50 stands for zero in the data rows.
Here is the table:
c(62, 60, 65, 54, 51, 61, 50, 39, 38, 41, 53, 46)
c(58, 49, 61, 49, 37, 62, 54, 49, 34, 49, 60, 34)
c(57, 42, 55, 49, 52, 53, 55, 60, 52, 41, 46, 63)
c(55, 73, 56, 47, 45, 44, 36, 22, 43, 49, 44, 38)
c(55, 55, 56, 48, 45, 52, 41, 41, 54, 45, 48, 50)
c(63, 77, 40, 69, 58, 52, 36, 9, 48, 40, 47, 49)
c(56, 56, 62, 62, 39, 75, 58, 47, 26, 61, 59, 28)
c(54, 55, 63, 44, 58, 44, 47, 45, 63, 41, 43, 65)
c(39, 26, 65, 40, 39, 59, 59, 89, 55, 44, 44, 48)
c(44, 50, 40, 58, 42, 52, 43, 44, 49, 56, 51, 45)
c(60, 59, 66, 53, 47, 58, 45, 36, 38, 45, 58, 45)
c(47, 43, 48, 46, 48, 53, 52, 47, 39, 50, 57, 58)
c(53, 48, 67, 50, 42, 61, 55, 51, 41, 49, 67, 48)
c(42, 31, 49, 44, 40, 51, 60, 83, 56, 47, 51, 64)
c(48, 45, 51, 50, 61, 51, 52, 60, 65, 48, 45, 55)
c(53, 55, 40, 41, 45, 47, 43, 44, 47, 54, 59, 53)
c(45, 50, 48, 50, 57, 49, 50, 52, 53, 52, 47, 55)
c(48, 52, 39, 48, 58, 41, 46, 53, 66, 45, 38, 52)
c(41, 16, 67, 36, 34, 55, 57, 99, 44, 38, 43, 66)
c(45, 51, 41, 54, 54, 45, 42, 44, 56, 47, 48, 56)
c(41, 38, 61, 45, 35, 51, 54, 72, 43, 50, 51, 50)
c(46, 68, 27, 57, 67, 46, 51, 20, 60, 74, 60, 29)
c(52, 65, 41, 64, 46, 51, 38, 27, 43, 50, 47, 48)
c(48, 64, 40, 53, 64, 46, 46, 37, 65, 56, 52, 52)
c(52, 58, 63, 57, 46, 72, 51, 35, 33, 55, 59, 43)
c(49, 53, 35, 41, 65, 40, 58, 44, 66, 56, 50, 54)
c(39, 39, 33, 54, 62, 45, 59, 59, 54, 50, 40, 47)
c(51, 50, 45, 48, 63, 43, 50, 55, 56, 43, 39, 49)
c(52, 41, 59, 43, 42, 63, 61, 62, 37, 52, 60, 44)
c(49, 64, 39, 38, 65, 21, 34, 40, 88, 40, 22, 60)
c(39, 29, 53, 41, 31, 40, 47, 84, 48, 40, 47, 62)
c(60, 46, 57, 57, 56, 47, 43, 43, 39, 32, 42, 70)
c(41, 44, 36, 46, 58, 36, 53, 57, 73, 60, 44, 44)
c(42, 48, 53, 55, 29, 52, 43, 62, 46, 48, 50, 53)
c(59, 55, 57, 50, 55, 54, 53, 39, 38, 43, 49, 46)
c(43, 53, 43, 41, 63, 28, 45, 46, 69, 41, 35, 57)
c(50, 61, 44, 54, 52, 42, 37, 33, 50, 43, 40, 42)
c(48, 52, 30, 53, 53, 44, 51, 55, 49, 50, 42, 49)
c(60, 74, 31, 61, 76, 39, 42, 11, 75, 57, 45, 56)
c(56, 43, 66, 49, 39, 56, 51, 58, 48, 47, 60, 51)
c(40, 59, 30, 51, 55, 35, 47, 42, 62, 68, 57, 42)
c(46, 46, 49, 45, 55, 49, 57, 59, 57, 56, 50, 47)
c(49, 46, 59, 61, 29, 54, 38, 64, 40, 32, 41, 72)
c(42, 42, 43, 56, 55, 49, 58, 57, 43, 54, 50, 47)
c(40, 39, 49, 47, 44, 42, 54, 70, 59, 48, 55, 53)
c(43, 36, 57, 47, 44, 54, 57, 73, 52, 55, 47, 37)
c(68, 62, 71, 63, 48, 66, 38, 31, 27, 32, 49, 53)
c(46, 41, 61, 50, 39, 63, 50, 58, 35, 50, 49, 45)
c(67, 48, 75, 47, 48, 68, 58, 50, 46, 46, 51, 42)
c(46, 37, 47, 61, 45, 65, 63, 61, 30, 60, 60, 39)
c(48, 60, 34, 56, 49, 42, 46, 36, 61, 58, 55, 45)
c(47, 43, 41, 51, 47, 44, 47, 65, 58, 44, 44, 71)
c(50, 60, 38, 56, 53, 39, 45, 31, 44, 57, 56, 48)
c(35, 22, 48, 37, 47, 48, 65, 99, 66, 54, 45, 55)
c(49, 31, 53, 55, 38, 71, 63, 64, 36, 56, 72, 57)
c(52, 44, 37, 38, 50, 39, 52, 62, 63, 53, 50, 52)
c(49, 58, 41, 54, 48, 51, 44, 44, 41, 53, 44, 48)
c(44, 41, 26, 48, 59, 31, 47, 66, 78, 48, 39, 73)
c(58, 54, 60, 63, 53, 58, 49, 43, 35, 39, 46, 56)
c(68, 73, 74, 33, 46, 49, 27, 20, 47, 42, 42, 55)
c(40, 37, 47, 43, 49, 47, 61, 73, 62, 62, 50, 36)
c(48, 43, 51, 62, 46, 62, 60, 56, 34, 55, 61, 44)
Each group spreads out from one shared centre, both ways along 3 directions of its own. There are 2 groups.
More rows, each followed by its group:
c(41, 57, 47, 52, 41, 55, 49, 40, 43, 66, 55, 32) hg
c(51, 37, 52, 38, 47, 42, 54, 66, 40, 50, 56, 58) hg
c(52, 58, 47, 51, 54, 59, 53, 33, 43, 58, 53, 35) hg
c(39, 37, 38, 62, 55, 49, 71, 73, 60, 56, 47, 51) dl
c(69, 56, 84, 45, 34, 67, 51, 39, 28, 46, 65, 48) dl
c(62, 62, 63, 57, 43, 77, 43, 22, 24, 52, 54, 31) hg
c(50, 54, 57, 39, 50, 39, 44, 49, 50, 46, 51, 50) dl
c(47, 35, 51, 55, 50, 58, 69, 71, 43, 55, 60, 51) dl
c(49, 52, 50, 42, 53, 37, 46, 48, 59, 46, 54, 53) dl
c(47, 51, 45, 43, 54, 29, 40, 53, 68, 43, 47, 54) dl
c(59, 57, 73, 44, 49, 50, 47, 42, 39, 44, 56, 52) dl
c(52, 49, 56, 41, 49, 45, 43, 51, 65, 46, 52, 66) dl
c(40, 54, 58, 53, 32, 59, 49, 58, 37, 58, 57, 32) hg
c(52, 59, 62, 60, 33, 65, 36, 29, 27, 46, 54, 47) hg
c(38, 58, 10, 52, 78, 32, 59, 36, 93, 75, 45, 53) hg
c(49, 45, 53, 48, 46, 44, 46, 58, 47, 39, 48, 68) hg
c(64, 60, 63, 37, 58, 45, 44, 39, 60, 39, 42, 55) dl
c(56, 57, 35, 52, 78, 42, 54, 39, 68, 56, 48, 55) hg
c(49, 51, 33, 45, 58, 45, 51, 42, 54, 61, 48, 51) hg
c(45, 39, 41, 43, 51, 49, 54, 58, 49, 48, 49, 59) hg
c(51, 43, 54, 46, 64, 54, 64, 60, 67, 52, 38, 53) hg
c(51, 41, 46, 48, 41, 45, 48, 66, 47, 47, 48, 62) hg
c(61, 70, 43, 53, 60, 44, 48, 8, 37, 63, 63, 31) hg
c(44, 62, 33, 50, 42, 49, 47, 34, 55, 80, 63, 22) hg
c(50, 39, 55, 43, 31, 58, 54, 59, 32, 51, 56, 44) hg
c(37, 41, 19, 51, 60, 32, 59, 64, 55, 51, 44, 48) dl
c(50, 71, 43, 61, 75, 52, 54, 14, 65, 65, 46, 25) hg
c(55, 56, 62, 38, 60, 39, 42, 41, 69, 44, 39, 57) dl
c(50, 54, 53, 60, 53, 59, 54, 51, 47, 48, 47, 40) dl
c(51, 56, 56, 45, 60, 42, 47, 44, 64, 41, 39, 64) dl
c(56, 45, 62, 50, 52, 53, 58, 53, 56, 44, 49, 50) dl
c(59, 40, 70, 59, 40, 73, 63, 59, 26, 50, 76, 41) dl
c(46, 38, 59, 53, 46, 54, 50, 69, 52, 38, 32, 77) hg
c(39, 41, 45, 39, 31, 48, 46, 68, 34, 49, 60, 52) hg
c(48, 32, 50, 49, 47, 40, 48, 75, 45, 32, 44, 75) hg
c(49, 69, 40, 64, 56, 50, 43, 25, 44, 60, 56, 36) hg
c(56, 51, 54, 54, 53, 53, 59, 48, 53, 54, 51, 47) hg
c(56, 64, 50, 54, 48, 56, 45, 36, 28, 49, 50, 38) dl
